In the data rows, the value 128 means zero.
Some points, one per row:
[ 82  92  86 132 185 126  38 255 161 132 134 105 231 166 222  95 164 122 195  86 134  80 106 150 132 168  63  97  98 186 188]
[ 44 141 192  99 116 134 137 106 157 130 119 106 125 123  59 123  93 136  98 181 168  95 138 133 140 125 142 168 135 100 136]
[135 139 139 138 116 128 136 108 103 131 119 137 111 115  96 129 118 124 103 135 134 139 124 134 129 118 151 137 139 118 131]
[125 195 203  66  78 116 202  25 164  98 127 115  64 117  74 201  81 173  61 170 136 111 190  98 140 114 167 158  77  22  54]
[217 104  72 161 114 131 153 115  78 110 131 168  89 118 169 119 165 117 123  87  97 187 109 128 120 133 125 109 144 161 102]
[ 30 130 185 122 109 131  99 106 133 147 120 100 151 101  43 118  96 126 118 197 170  99 135 153 128 112 161 162 176 116 166]
[104 128 141 133 115 125 128 111 130 118 119 114 126 108  91 136 110 129 124 158 133 123 132 129 132 115 124 139 137 112 129]
[118  65  55 191 183 144  57 236  87 158 123 137 192 140 178  54 183  84 193  77 125 131  58 163 123 147  87  95 188 222 200]
[118 150 136  91 134 105 111 156 166 106 128 131 147 149 164 137 126 147 133 115 124 107 143 127 128 134 104 126  78 121 123]
[ 40 169 180  45 146 110  78 197 233 103 138  83 221 174 195 149 114 164 153 135 142  45 169 136 145 149  71 145  29 106 135]
[250  54   5 206 178 140 110 182  52 140 123 193 131 139 209  79 207  68 185  34  67 192  61 140 111 141 113  57 173 221 151]
[139 128  94 117 177 118  97 182 154 128 140 123 170 155 198 133 150 147 155  88 120 113 120 126 121 154  93 108  92 139 132]
[ 42 101 101 106 188 130  27 255 199 145 139  82 255 167 203  80 149 110 221  99 138  49  99 158 139 160  57 121 104 177 186]
[ 69 126 163 123 105 130 108 127 131 149 123 115 137 107  61 122 119 124 120 160 153 104 127 139 137 133 141 149 151 112 149]
[  0  97 147 160 145 133  38 218 132 179 119  81 242 117  70  54 120  88 177 166 176  57  85 165 136 138 127 132 211 188 220]
[206 120  90 129 152 120 134 135 132 115 127 156 114 149 196 135 144 120 137  83 116 153 113 120 116 141 115 114  89 136 118]
[180 138 118  93 136 105 151 135 151  95 124 149 118 150 191 162 139 148 118 105 102 135 132 114 135 128 111 119  77 122  96]
[ 67 147 154 102 121 122 106 161 155 138 135 103 171 135 123 123 110 134 133 150 158  92 148 146 125 133 121 139 123 126 136]
[ 87 104 103 150 156 135  75 192 133 145 129 126 189 140 160  81 143 112 178  95 135 114 104 151 131 140  96 115 144 178 162]
[201 116  93 167 123 120 147 116  87 115 120 156  95 127 134 122 148 110 122 104  98 167 117 129 111 133 134 106 146 135 127]
[185 150 148 129  84 125 194  23 104 110 121 139  35  98  91 164 108 142  82 160 128 170 172  98 121 107 167 126 142  78  76]
[ 74 131 147 140 111 138 124 107 129 152 130 118 137 114  71 111 103 129 126 158 154 110 134 127 137 127 139 137 147 126 143]
[ 80 150 171  83 114 115 139 102 166 119 139 108 137 134 118 157 100 147 115 162 140  99 150 121 131 132 121 155  91  75 102]
16 more points follow, each with its number after it:
[178 133 160 161  76 131 194  22  75 131 115 138  41  83  40 158  92 131  77 158 132 178 143 117 116 101 197 144 176  88  98] 0
[ 22 113 158 123 128 130  84 164 148 135 128  92 178 131  83  86 100 112 144 160 154  77 142 157 137 133 123 143 154 132 160] 1
[119 134 130 113 155 124 112 160 168 115 130 124 170 148 165 122 129 135 145 119 114 111 127 136 128 142 104 118 101 128 120] 2
[106 143 138 105 120 117 136 120 155 117 129 126 131 137 143 143 126 149 135 128 136 110 143 117 122 131 118 137 106 118 113] 3
[152  72  51 192 177 131  78 210  81 156 140 144 174 131 167  64 170  94 182  88 112 153  77 159 127 141  99  83 181 208 189] 4
[114 117 134 134 109 131 122 131 117 140 117 124 119 110  78 110 122 121 135 140 144 137 135 144 131 134 142 136 152 124 127] 5
[  0 101 143 142 155 142  12 245 159 173 137  73 255 139  92  52 124  95 185 150 177  42 120 175 132 147  91 130 169 175 231] 6
[220  99  81 172 120 130 164  97  64 122 120 171  64 121 136 129 157 115 122 104  98 199  95 118 126 127 149 103 162 159 123] 7
[130 145 136  88 133 116 141 149 162 100 134 111 155 160 186 153 128 151 142 130 127 105 150 120 124 143  98 124  59 118 103] 8
[214 167 147  96  86 133 214  29 124  95 132 148  45 127 127 183 112 142  74 142 110 161 163 104 115 115 160 140  91  66  59] 9
[199 122  91 144 132 131 146 129  85 117 135 162  99 135 160 127 151 122 128  88 110 164 104 113 110 118 128 112 134 145 115] 10
[  0 104 134 167 148 135  42 223 133 191 131  83 228 111  55  42 131  81 176 174 188  72  92 177 143 127 129 136 214 177 222] 11
[244 113  73 142 154 129 146 129 101 119 126 171 104 140 229 135 169 129 133  67  80 179 113 105 114 133  97  90 108 157  98] 12
[156 125 100 134 141 132 124 133 111 122 127 142 123 132 149 126 145 124 140 102 108 138 112 139 127 136 122 112 121 147 130] 13
[ 54 154 200  89  78 128 158  72 132 139 121  90  98 103  22 147  70 138  92 191 162 110 176 124 142 120 169 177 145  76 121] 14
[153 117 127 118 124 123 140 115 129 118 117 133 118 121 139 147 136 123 116 104 116 143 130 118 127 118 139 123 122 124 113] 15
Which of these numbered points is nearest to each point below, looking only along the 3 directions in which the first points spread most? Its number follows each.
[156 116  90 117 142 124 120 157 136 109 123 142 152 138 189 122 153 129 142  85 112 129 117 119 118 138  98 105 106 163 123] > 13
[223  95  54 182 123 146 149  96  65 137 123 163  76 118 142 112 159 111 115  94  97 203 108 117 102 116 141 103 171 157 132] > 7
[  0 105 145 137 167 134   3 255 171 175 141  78 255 137 112  47 118 105 196 150 166  45 103 183 130 169  93 137 162 184 226] > 6
[171 135 114 141 115 123 141 107 114 125 125 152  95 122 126 142 137 123 126 127 117 151 128 124 125 112 128 128 138 136 107] > 15
[214 126 121 176  95 114 187  29  56 128 112 154  34 105  67 142 123 122  98 143 111 202 127 116 130 102 177 127 176 112 102] > 0
[200 110  74 151 130 129 145 118 111 126 128 149 110 131 170 132 168 121 139  96 104 163 115 113 127 125 119 107 118 145 121] > 10
[169 170 140  76 130 119 138 136 186  78 144 127 138 167 214 178 140 148 125 102 107  97 156 109 135 143  92 118  25  93  77] > 8
[179 122  90 140 138 119 151 120 108 122 122 161 116 124 165 141 144 133 131  91 110 161 110 120 121 125 123 111 116 139 109] > 10
[236 113  57 135 142 128 148 129 100 103 121 179 107 147 229 137 178 117 134  56  77 180 108 109 120 145 108  84 100 151 101] > 12
[ 24 133 161 121 132 134  95 168 156 147 122  89 190 129  87 111 106 128 131 161 164  71 123 145 139 141 124 150 144 130 174] > 1
[ 65 151 198 125  89 120 151  63 134 137 122 102  95  91  19 139  72 148  72 200 161 116 157 122 133 123 187 178 145  78 126] > 14
[154 118 130 181 107 136 152  69  69 144 127 144  71 101  49 115 123 106 107 143 119 180 125 132 121 112 168 134 187 131 136] > 0
[133 115 103 116 148 118  99 170 155 112 121 119 165 155 179 120 141 139 151 100 119 107 119 131 127 146 107 117 115 141 140] > 2
[192  75  33 200 172 141  95 190  71 152 122 160 157 141 192  70 187  91 172  64  97 172  70 151 108 133 118  78 183 215 169] > 4
[255  97  82 201 102 139 193  39  31 126 114 181   8  87 115 120 139 118  89 106  80 241 101 107 101 100 169  95 192 153  94] > 7
[  0 107 133 144 180 135  13 255 171 176 123  78 255 139 120  54 130  93 206 151 171  45 103 177 134 150 100 136 166 196 227] > 6
[123 117  84 104 191 109  69 237 181 117 136 116 223 171 252 114 166 120 179  72 125  89 107 135 121 155  56 100  77 169 151] > 2
[153 124 123 164  96 144 160  71  82 137 114 152  63 104  71 127 123 126  96 139 123 168 132 117 127 117 174 138 175 109 110] > 0
[ 32 111 159 123 129 132  87 148 154 156 132  99 165 133  86 101 107 118 153 174 185  91 128 149 140 144 138 141 157 124 159] > 1
[126 153 137 104 131 124 140 121 149 115 122 114 131 128 142 157 127 151 119 127 129 114 155 131 130 118 121 131  81  95 106] > 3
[109 135 139 111 148 134 122 132 145 134 121 115 134 125 119 131 120 130 130 132 126 114 142 128 149 124 135 133 115 122 129] > 3
[236 163 146  95 101 111 222  20 135  90 146 158  38 131 150 207 112 157  63 121  98 164 156  80 126 106 154 144  68  77  49] > 9
[133 156 152  82 130 114 137 145 188 103 127 121 150 158 176 156 132 155 135 118 129 100 146 117 127 141 109 140  65  93 122] > 8
[255 164 122  96 103 112 252   0  91  72 128 173   0 124 175 214 140 161  58  94  69 211 156  78 127 100 152 127  54  67  16] > 9
[174 160 171  97  92 117 198  24 138 114 135 146  48 116 113 178 104 150  82 143 117 153 168  75 120 112 157 149  85  73  59] > 9
[ 61 154 199 113  98 127 150  73 131 130 132 108 104 115  21 127  77 132  87 191 161 114 151 130 135 108 171 167 148  88 115] > 14
[  0  96 149 166 160 143  31 210 132 184 124  83 227 120  69  51 118  95 169 153 178  78  92 182 137 144 121 142 200 170 222] > 11
[239  98  60 183 130 135 151 109  52 134 106 176  79 107 149 109 161  98 120  82  91 207  93 119 108 115 148  97 176 165 132] > 7
